Named moves, each a turn or a mirror, and the order they were made in; the first pair answered:
q884:
[ 0.08  1.47 -0.61 -0.80  0.98  2.28 -1.20  2.37  0.37 -0.08 -1.89  1.99
  0.76] -> [ 2.05 -0.30  0.60 -2.77  0.81  0.51 -0.78  1.48  0.31 -1.91 -0.38  1.54
 -1.63]
[-2.29  0.53  0.24 -1.35  2.58 -0.01 -0.54  1.37  2.44  1.47 -0.33  0.88
  1.85] -> [-0.47 -0.75  1.44 -2.71  2.61 -1.67 -0.23  0.54  2.47 -0.35  1.05  0.40
 -0.14]
[-0.38 -0.09 -0.93  0.37  0.09  0.62 -1.27  0.85 -0.85 -1.92  0.17  2.03
  0.53] -> [ 0.15 -0.69 -0.55 -0.14  0.05  0.02 -1.08  0.63 -0.66 -2.36  0.88  1.75
  0.04]
[-2.05  0.89  0.06 -1.90 -0.75  0.77  1.44  1.95  0.23  1.38 -1.83 -0.09
  0.17] -> [-0.67 -0.35  1.10 -3.04 -0.84 -0.65  1.63  1.66  0.46  0.07 -0.39 -0.35
 -1.33]
q345:
[ 1.69 -0.56 -0.72 -0.10 -1.16 -0.45 -0.13 -0.23 -0.50 -1.10 -0.11  0.28
 -0.14] -> [-0.30 -0.57 -0.05 -0.76  1.59  0.04 -0.11 -0.20  1.22  0.97  0.98 -0.51
  0.72]
[-2.16 -1.29  1.21 -3.52  6.60 -1.26  1.77  0.17  3.24  0.89  0.07 -1.15
 -0.68] -> [ 3.65 -0.96 -0.89 -1.69 -1.21 -2.66  1.95  0.20 -1.64 -4.59 -2.68  1.26
 -3.68]
[-2.20 -1.29  1.66 -3.04  3.20  1.97  0.98 -0.90  3.02  1.95  2.61 -0.43
  1.26] -> [ 3.63 -1.09 -0.23 -1.06 -4.15  0.42  1.14 -0.76 -1.88 -3.54  0.01  1.45
 -1.39]
q742:
[-0.41  0.27  2.33 -0.65  0.04  0.79 -1.29  0.93  1.76 -0.22  1.74  0.79
  1.52] -> [-0.89  1.07  2.18 -0.08 -0.20  1.17 -1.26  1.29  1.34 -0.24  0.96  1.15
  1.98]
[-1.17  1.45 -0.56  0.05 -0.71  0.48 -2.45  1.25 -1.36  0.64  2.27 -0.81
 -1.14] -> [-0.90  0.46  0.27 -0.41 -0.18 -0.07 -2.22  0.76 -0.68  0.48  3.11 -1.42
 -1.59]
[-0.73  2.47 -1.08 -0.14  0.34 -2.07 -0.62 -0.29 -0.76  1.99 -1.72  1.15
 -0.71] -> [-0.06  0.25  0.15 -1.02  1.26 -3.26 -0.04 -1.80  0.30  1.44 -0.06 -0.12
 -1.54]
q845:
[-1.65 -0.59  0.23  0.46  1.43  1.52 -0.13  0.47  0.35  1.56  0.21 -0.12
  1.33] -> [-1.44 -0.24  0.02  0.99  1.04  1.51 -0.41  0.71 -0.01  1.36 -0.20  0.12
  1.58]
[-0.07 -1.77  0.70  0.88  0.11  0.40  0.09 -1.89  0.61  0.07  0.53 -0.83
  1.04] -> [-0.12 -1.77  0.14  1.71 -0.42  0.77  0.04 -1.85  0.37  0.12 -0.10 -0.79
  1.25]
[-1.75  2.22 -1.15 -0.54  1.21 -0.41  1.00  0.98  0.47 -0.89 -0.95  0.08
 -1.29] -> [-1.78  2.26 -1.22 -0.43  1.20 -0.24  1.02  0.99  0.42 -1.11 -1.06 -0.01
 -1.35]
q73:
[ 1.50 -0.62 -0.11 -2.12  0.96 -1.28  0.00 -2.00  0.41 -1.61  1.98 -1.26
 -2.52] -> [-0.38  2.39 -0.96 -3.07  2.13 -0.47 -0.33  0.60  0.30 -0.08  0.92 -0.04
 -2.26]
[-1.10 -1.79 -0.59  0.55 -0.22 -0.72  1.87  0.00 -0.22 -0.92 -1.51 -0.45
  0.20] -> [-1.73 -1.92 -0.40 -0.17  0.61 -0.84  1.98  0.03  0.23 -0.43 -0.89 -1.04
 -0.02]
[ 1.64  0.45 -0.62  0.02 -1.92 -0.11 -0.24  0.86 -1.78 -1.83 -0.54  1.64
 -1.05] -> [ 2.32 -1.52  0.68 -0.88 -0.96 -1.22  0.10 -0.41 -0.43 -1.94  1.23  0.37
 -1.51]
Now pairs of rows:
Between the rows of a pair lie two moves.
[ 1.92 -0.82  1.46 -3.17 -0.93 -0.11 -0.73  0.26 -1.14 -1.58  0.82 -0.20
 -4.01] -> [-0.42  0.74  1.54 -4.13  1.63  0.53 -0.91  1.39 -0.26  0.78  0.93  0.12
 -3.46]  q73 then q345
[-0.43  3.07 -2.58  1.07 -2.02  1.63 -1.80  1.38 -1.33  0.17 -2.13  2.27
  0.89] -> [-2.58  0.60 -1.56  1.88  0.70  2.14 -1.86 -1.08  1.23  2.43 -0.20  0.00
  3.55]  q742 then q884
[ 1.56 -3.73  1.38  0.59 -1.56 -1.50  0.26  0.36  1.34 -0.94  2.55 -1.55
 -1.80] -> [-1.06 -2.73  0.19  3.60 -1.40  1.53 -0.47  0.46  1.39  1.78  1.13 -1.58
  2.12]  q884 then q73
[-2.02 -0.14 -0.36  2.08 -3.70  3.10 -2.54 -0.65 -1.32  1.79 -2.70 -0.21
  1.75] -> [ 1.12 -3.78  2.56 -2.03 -2.70 -1.21 -1.54 -1.95 -0.15 -1.17  0.97 -1.75
 -2.61]  q345 then q884
[ 2.24 -0.76 -2.12  1.38 -2.13 -0.02 -0.87  0.10 -2.44 -1.34 -3.90 -0.56
  1.57] -> [-1.01 -0.42 -1.55  1.34  1.23  1.25 -1.17 -0.04 -0.21  1.87 -3.08 -1.34
  4.21]  q345 then q73
[ 0.86  0.48 -0.47  0.12 -2.28 -0.59 -0.40  0.28 -2.15 -1.86 -0.95  1.13
 -0.07] -> [-1.66  0.78 -0.84  1.46 -0.52  1.13 -0.64 -0.37 -0.89  0.74 -0.95  0.39
  2.61]  q73 then q884
[-0.96  1.90 -1.75  1.48  0.08  1.06  0.25  0.56  0.41  0.89 -0.83  0.03
  1.33] -> [-0.38 -0.47 -0.88  2.09 -0.01  0.67  0.50 -1.39  1.24  0.60  0.36 -1.11
  1.80]  q73 then q345
[ 0.52  0.40  2.18 -3.16  2.61 -0.08  0.22 -0.55 -0.24  0.84  2.30 -1.15
 -2.77] -> [ 0.11  2.28 -0.89  2.46 -1.19  3.35 -0.96 -0.47 -2.57  1.40 -1.62 -0.28
  1.10]  q884 then q73
[ 0.96 -0.24 -0.09  0.89 -3.28 -1.38  0.36 -2.04 -0.76 -3.74  0.52  1.24
 -1.99] -> [-0.12 -2.33  0.92  1.25 -1.19 -1.43  0.41 -3.57  0.88 -2.54  1.95 -0.50
 -0.65]  q884 then q742
[ 1.07 -0.23  0.10 -1.74  0.30 -1.71  0.04  0.94 -0.24 -0.56  1.34 -0.08
 -2.37] -> [ 0.36 -0.44 -1.51  2.73 -2.28  0.45 -0.58 -0.49 -1.02  0.07 -0.88 -0.21
  0.91]  q884 then q73
[ 0.39 -1.29 -0.44  1.75 -1.03 -0.17  0.65 -0.48  0.75 -0.88  0.46 -0.50
  0.87] -> [-1.28  0.85 -0.74  1.14 -0.04  0.76  0.52  0.99  0.90  0.26 -0.15  0.33
  1.15]  q73 then q742
[ 1.60  1.29 -1.89 -0.97 -2.53 -0.64 -0.61  0.51 -2.28 -1.03 -2.87  1.61
 -2.21] -> [-1.19  0.99 -2.56  1.96 -1.47  1.73 -1.16 -0.57 -1.02  1.67 -3.44  0.72
  1.83]  q73 then q884
[-3.81  1.89 -2.68  2.71 -0.37  3.16  0.74  0.67 -1.74  1.75 -2.53  0.64
  1.75] -> [-0.83 -4.80  1.07 -0.26  1.60 -1.28  1.50 -3.55  0.93 -0.85  2.56 -2.73
 -1.32]  q345 then q742
[ 0.15 -4.07  1.83 -2.54  1.92 -1.33  0.57  0.13  0.07 -0.82  2.78 -1.57
 -1.97] -> [ 1.59 -0.99  0.10 -2.97 -0.80 -0.85  0.44  2.42 -2.94 -2.23  0.18  0.45
 -3.47]  q742 then q884
[-1.90 -3.12 -0.61 -2.85  0.76 -2.63  0.07  0.53  1.65  0.30  1.16 -1.40
 -1.99] -> [-3.37 -0.05 -3.37  0.59 -1.01  0.50 -0.76  1.88 -0.12  1.75 -1.89  0.13
  0.99]  q345 then q884
[ 0.05  1.30 -2.57  2.65 -1.47  1.96 -0.55  1.41 -1.51  1.73 -0.77  1.42
  2.09] -> [ 1.28 -2.19 -1.58  3.43 -1.69  1.17 -0.31 -1.31 -0.53  1.08  0.74 -0.24
  2.59]  q345 then q73
[ 1.02 -0.77  0.46  1.37 -0.75 -1.94  1.48  0.11 -2.70 -1.28 -0.22 -0.44
 -1.27] -> [ 0.06 -1.64  0.87  2.23 -0.01 -1.22  1.51 -1.25 -1.63 -0.39  0.20 -1.45
  0.34]  q884 then q73
[ 2.11 -1.05  1.17  1.20  1.04 -0.57  1.16 -2.01 -0.22 -1.33 -0.45  0.95
 -2.14] -> [ 1.44 -0.03  1.30 -0.44  1.93 -0.44  1.40 -0.71 -0.18 -1.00 -0.45  1.79
 -2.96]  q73 then q345
[ 4.40  1.47 -0.36 -0.95 -4.47  0.55  1.88 -0.82 -1.45 -4.07 -1.87  2.44
 -0.46] -> [-2.73  2.83  0.11 -0.51  2.37  3.78  1.48 -0.35  2.87  2.90 -0.73  0.97
  4.37]  q884 then q345
[ 1.55  1.31 -0.15 -0.25 -3.14  0.19  0.16 -0.46 -1.74 -0.03 -2.50  0.17
  0.31] -> [-1.36  1.51  0.36 -0.35 -0.06  1.43  0.01 -0.47  0.36  2.77 -1.74 -0.60
  2.42]  q345 then q845
[-0.75 -1.10  1.40 -1.55  2.01 -0.47  0.68 -0.19  1.19  1.14  2.05 -1.48
  1.08] -> [ 0.48  2.16 -1.02 -0.09 -1.47  0.75  0.48  1.95 -2.24 -0.30 -1.36  1.12
  0.74]  q73 then q345
[-0.54  1.06 -0.43  0.08  0.99  0.07 -1.17  1.58  1.62  1.85  0.16  0.68
 -0.82] -> [-0.13  1.01 -0.44 -0.11  0.25 -0.03 -1.07  1.91  1.07  1.13 -0.02  0.98
 -1.64]  q884 then q742
[-0.70 -1.01 -0.18  4.64 -1.52  1.94 -0.71 -2.46 -0.11 -0.17 -1.30 -1.79
  3.65] -> [-0.04 -3.34  2.47  1.48  1.01 -0.52  0.01 -3.44  2.03 -0.90  2.05 -3.17
  1.50]  q884 then q345
[-0.32  2.27 -1.47 -2.29 -0.64 -1.06 -1.06  4.05 -1.86 -1.16  0.01  1.42
 -1.60] -> [ 2.28 -1.25 -0.90 -0.70 -2.82 -2.10 -0.84  1.28 -2.08 -3.48  0.97  0.15
 -1.74]  q73 then q742
[ 1.39 -0.93  1.35 -2.96 -0.31 -2.79  0.72 -0.26  0.66 -1.31  1.09  0.54
 -2.25] -> [-2.27  2.65 -0.52 -2.12  1.20  0.17  0.05  1.68  1.05  2.02 -0.85  1.41
  0.58]  q742 then q345
[ 1.34  1.53 -1.13 -1.18 -2.11  0.46 -0.55  0.14 -0.72 -0.35 -0.92  1.37
 -2.03] -> [-0.21  0.68  0.42 -2.89  1.33  0.06 -0.26 -0.44  1.58  1.58  1.16  0.23
 -1.72]  q345 then q884
[-0.25 -1.63 -0.06 -1.53  0.76 -2.13  1.01 -1.16  0.70 -0.53  2.43 -1.62
 -0.38] -> [ 0.39 -0.85 -2.08  1.60 -2.63 -0.69  0.38 -1.50 -1.17 -1.12 -0.02 -0.86
  1.11]  q742 then q73
[-2.41  0.97 -0.53  1.17  2.39  1.66 -0.54 -0.22  0.95  2.58 -0.10 -0.29
  1.90] -> [-0.84 -1.58  1.34 -0.49  3.21 -0.75 -0.21 -1.59  1.90  1.25  2.17 -1.47
 -0.16]  q742 then q884
[-2.64 -0.25  0.66 -2.04  1.10  0.53 -0.20 -0.07  1.67  3.78 -0.43 -0.78
  2.21] -> [-2.04  2.33 -0.72 -2.05 -0.93  1.03 -0.30  1.93 -0.07  3.22 -2.24  1.09
  1.48]  q884 then q742
[ 0.25  2.11 -1.50  2.56 -2.67  1.24  0.02  1.17 -1.49  0.31 -1.83  1.13
  0.27] -> [-1.23 -1.26  1.45  0.08  2.18 -0.30  0.57 -1.10  2.32  1.86  2.23 -1.73
  0.44]  q345 then q742
[ 0.44  2.13 -0.91 -2.28  2.55 -1.58  0.05  0.34 -1.81 -0.17 -0.93 -0.01
 -1.47] -> [ 1.96  0.14 -0.43 -1.48  1.37 -2.26  0.11 -1.40 -1.90 -1.58 -0.57 -0.98
 -2.00]  q73 then q742
[ 2.34 -0.83  0.78  1.66 -1.89 -0.90  0.78 -2.36 -0.40 -0.68  1.17 -1.57
  0.08] -> [ 0.94 -0.69  0.48  2.54 -1.04  0.01  0.64 -2.62  0.07  0.89  1.08 -1.87
  1.55]  q884 then q742
[ 2.10 -2.02 -0.04  1.03 -1.24 -0.52  0.15 -1.90 -0.29 -2.17  0.20 -0.81
 -0.70] -> [ 0.06 -2.41  0.06  1.70  0.60  0.52  0.14 -2.53  1.12 -0.24  0.76 -1.35
  1.31]  q884 then q73
[ 1.86 -2.23  1.03  0.92 -0.41 -1.42 -0.30 -2.00  0.75 -0.72  1.04 -0.85
 -1.23] -> [-1.71  1.06 -0.77  1.89  0.88  1.33 -0.82  0.00  0.88  2.45 -0.92  0.25
  1.34]  q742 then q345
[ 0.51 -3.20  2.32 -1.06  0.94 -3.17  0.69 -2.05  1.31 -0.31  2.61 -1.41
 -0.23] -> [ 1.22  2.06 -0.36 -1.72 -2.07 -2.47  0.35  2.23 -2.30 -1.65 -1.02  2.17
 -1.94]  q73 then q345
[ 0.82  0.18  0.35  0.76 -5.27  0.66 -0.25  0.39 -1.91 -4.08 -1.68 -0.39
 -0.61] -> [-4.02  2.19  0.03  1.30 -1.20  3.45 -0.77  1.20  0.59  0.82 -1.64 -0.89
  3.23]  q345 then q73
[ 0.11 -1.64  2.80 -3.34  2.29 -2.36  0.42 -0.37  1.69  0.22  2.00 -1.25
 -1.72] -> [-0.41  2.43  1.16 -3.91  1.39 -1.63  0.31  2.76 -0.36  0.40 -0.16  1.32
 -2.47]  q73 then q884
[-1.16  0.42 -0.49  0.47 -0.53  0.29  0.35 -1.51  0.31  1.89 -1.96  0.96
  0.89] -> [-0.04  0.79 -0.68 -0.05 -1.50 -0.38  0.46 -0.75 -0.66  0.75 -2.56  1.58
 -0.47]  q884 then q742
[ 1.00 -1.21  1.73 -0.43 -0.44  0.19  0.34 -0.32 -0.81 -1.27  0.51 -1.00
  0.10] -> [-0.99 -0.43  1.39  0.10  0.40  1.41 -0.20  0.01 -0.10  0.42  0.23 -1.04
  1.98]  q345 then q884
[-0.05 -1.83  1.10  0.39  1.03 -0.03  0.50 -1.70  0.71  0.85  1.72 -2.27
  0.35] -> [-1.83  0.83  0.07  0.96  1.63  1.21  0.12 -0.12  0.35  2.32  0.45 -1.24
  1.47]  q884 then q73
[ 0.77  0.08  0.59 -1.21  0.13 -0.83  0.18 -0.15 -0.11 -0.56  0.87 -0.10
 -1.37] -> [-0.37 -0.34  0.79 -0.63  1.11 -0.24  0.08 -0.72  0.59  0.53  1.26 -0.77
 -0.40]  q884 then q742
[ 0.42 -0.14  1.05 -2.19  1.48 -1.09  0.45 -0.82  0.89 -1.35  2.81 -1.13
 -1.98] -> [-0.41  2.07  0.35 -2.63  1.92 -0.70  0.36  1.11  0.44 -0.76  1.77 -0.30
 -1.97]  q73 then q742
[ 0.37  1.43 -0.28  1.08 -0.63 -0.38 -1.30  0.31 -0.57  1.09 -1.83  1.20
  1.15] -> [ 1.57  0.33  1.24 -1.41  0.40 -2.12 -0.63  0.33  0.33  0.29 -0.14  0.76
 -1.04]  q884 then q73
[ 0.83 -1.42  0.33  0.03 -1.27 -0.60 -0.46 -1.12  0.25 -1.21  0.05  0.17
 -0.30] -> [-1.04  1.32 -0.48 -0.76 -0.25  0.75 -0.78  0.90  0.19  0.77 -1.00  1.32
 -0.13]  q73 then q742
[ 1.33  3.53 -1.41 -0.46 -3.16  0.26 -0.26  2.23 -2.54 -1.47 -2.58  2.75
 -1.20] -> [ 0.26  0.66  2.01 -4.58  2.68 -2.12  0.28  0.89  1.63 -0.16  2.21  0.17
 -2.78]  q345 then q884
[-1.18  2.21 -0.70 -1.05 -0.05  0.03  0.06  1.79  0.82 -1.22  0.31  2.31
 -1.33] -> [-2.68  0.77 -0.07 -0.35  1.49  0.64  0.16  0.34  2.47  0.50  1.48  0.97
  0.80]  q73 then q345
[-2.86  2.07  0.57  4.54 -0.24  1.33 -0.03  0.21 -0.93  0.38 -3.24  1.33
  4.20] -> [ 0.57 -3.56  2.76  4.15 -0.91 -1.61  0.53 -3.35  0.32 -2.41 -0.15 -1.06
  2.32]  q73 then q884
[-1.81  0.01  1.68 -3.08  4.26 -2.43  0.40 -0.35  2.46  1.46  3.25 -1.81
 -0.61] -> [ 2.63  2.60 -1.38 -0.39 -3.30 -1.93  0.02  1.36 -3.31 -2.92 -1.41  1.51
 -2.29]  q345 then q742
[-1.47  2.15  0.05 -1.31  2.55  0.79  0.61  2.65  2.66  4.84  1.81  1.70
  0.76] -> [-0.74  2.65 -1.92  2.57 -0.83  2.62  0.19  2.18  0.65  3.91 -0.71  2.09
  2.84]  q73 then q345
[ 2.11 -0.86  2.86 -3.50  0.11 -2.32  0.56  1.41  1.66 -2.95  1.09 -0.30
 -4.73] -> [-0.86 -2.54  3.73 -1.43  3.44 -0.55  0.12 -0.63  4.61  0.47  2.50 -2.55
 -1.02]  q884 then q742
[-0.16 -0.62  1.33 -0.39  1.75 -0.51 -0.33 -0.51  1.74  1.35  1.31 -1.37
 -0.35] -> [ 1.77  0.52 -0.38  1.06 -2.08 -0.31 -0.43  0.42 -1.18 -0.61 -0.96  0.38
 -1.04]  q345 then q742
[-1.91 -1.77  1.01  1.33  2.82  1.91 -0.43 -2.66 -0.73  3.69 -0.54 -2.75
 -0.62] -> [ 2.37 -2.78  1.21  1.00 -0.52 -0.33 -0.20 -3.18 -2.72  0.04 -0.72 -2.39
 -3.60]  q884 then q345
[ 2.39 -0.56 -0.54  1.22 -2.81 -0.29 -0.01 -1.06 -1.22 -2.48 -0.92  0.53
 -1.24] -> [-2.44  0.69 -0.34  1.73  1.60  2.08 -0.38 -0.79  1.53  2.25 -0.13 -0.48
  2.46]  q884 then q345
[-2.50  1.34  1.11 -3.83  2.77 -0.95 -0.19  2.97  0.51  0.46  0.66  0.19
 -2.78] -> [-3.02  1.08  1.15 -3.67  3.55 -0.75 -0.32  2.82  1.13  1.15  0.80 -0.27
 -1.85]  q884 then q742
[ 1.45  0.23 -0.44  0.93 -2.03  0.02 -0.46  0.05 -1.12 -1.86 -2.03  1.36
 -0.42] -> [ 0.29 -2.11  1.54 -0.48  1.27 -1.03 -0.01 -1.50  1.66 -0.52  0.96 -0.70
 -0.20]  q73 then q345
[ 2.44 -1.64  0.02  0.00 -2.03 -1.00  0.31 -0.50 -0.96 -2.47 -0.10  0.02
 -1.84] -> [-2.43  1.92 -0.60 -0.53  1.68  1.59 -0.12  1.74  0.48  1.91 -0.94  0.60
  0.82]  q345 then q73
[ 3.10 -0.01  0.94 -0.96  1.29 -1.20  0.40 -1.92  0.13 -2.39 -0.46 -0.03
 -3.15] -> [ 1.60  3.07 -0.42 -0.81  1.18  0.00  0.20  0.73 -0.96 -1.25 -2.13  1.60
 -2.76]  q73 then q73
[ 3.12  0.79 -2.12  1.99 -2.55 -2.57  0.23 -1.48 -2.02 -2.98 -0.32  0.56
 -4.38] -> [-3.29  3.77 -3.29  3.84  1.56  1.42 -0.65 -0.20  0.23  2.81 -1.27  0.35
  1.15]  q73 then q884
[-2.37  1.63  0.13  0.10  0.20  0.45 -0.41 -0.39  0.51  1.90 -0.96 -0.19
  0.05] -> [ 0.49  0.93  0.05 -0.18 -2.20 -0.89 -0.25 -0.61 -1.03 -0.86 -1.11  0.15
 -1.98]  q345 then q884
[ 0.71  0.56  0.33 -2.24  0.61 -1.14  0.99  1.60 -0.09 -0.23  0.58  0.20
 -2.33] -> [ 0.87  0.47 -1.32  2.24 -2.42  0.63  0.22  0.27 -1.48 -0.45 -1.52  0.35
  0.19]  q884 then q73
[-0.63  0.02 -1.13  2.35 -0.85  1.97 -0.87 -0.09 -0.49  0.98 -1.61  0.31
  1.92] -> [ 0.24 -0.59  1.13 -2.41  2.05 -0.90  0.03  0.57  1.02  0.15  1.22 -0.02
 -1.88]  q884 then q73
[-3.12  2.60 -0.30 -2.88  2.54  0.64 -0.26  1.81  0.85  3.71  0.17  1.39
  0.17] -> [ 2.16 -3.69 -0.12  2.08 -3.26 -0.75 -0.33 -3.64 -0.77 -1.05  0.58 -0.61
  0.43]  q73 then q73
[ 2.12  3.73 -0.50 -2.39 -2.53 -1.78  1.35  3.75 -3.54 -2.93 -3.67  2.58
 -2.38] -> [-2.84  4.80 -1.70  1.26 -0.48  2.34  0.62  3.32 -1.91  1.97 -4.79  1.69
  3.12]  q742 then q884
[ 0.80 -1.54 -0.42  0.96 -1.87 -0.32  0.17 -1.20 -1.21 -0.88 -0.55 -0.11
 -0.45] -> [-0.20 -2.58  0.58  0.06  0.04 -0.49  0.12 -1.79  0.48  0.02  0.87 -0.96
  0.02]  q884 then q73
[ 1.67 -0.16 -1.00  2.68 -1.13  1.70 -0.19  2.38 -3.58  0.17 -2.00  0.36
 -0.22] -> [ 0.55 -1.24  1.75 -2.00  3.91 -0.07  0.40  2.65 -0.18  1.32  1.73 -0.91
 -1.91]  q742 then q73
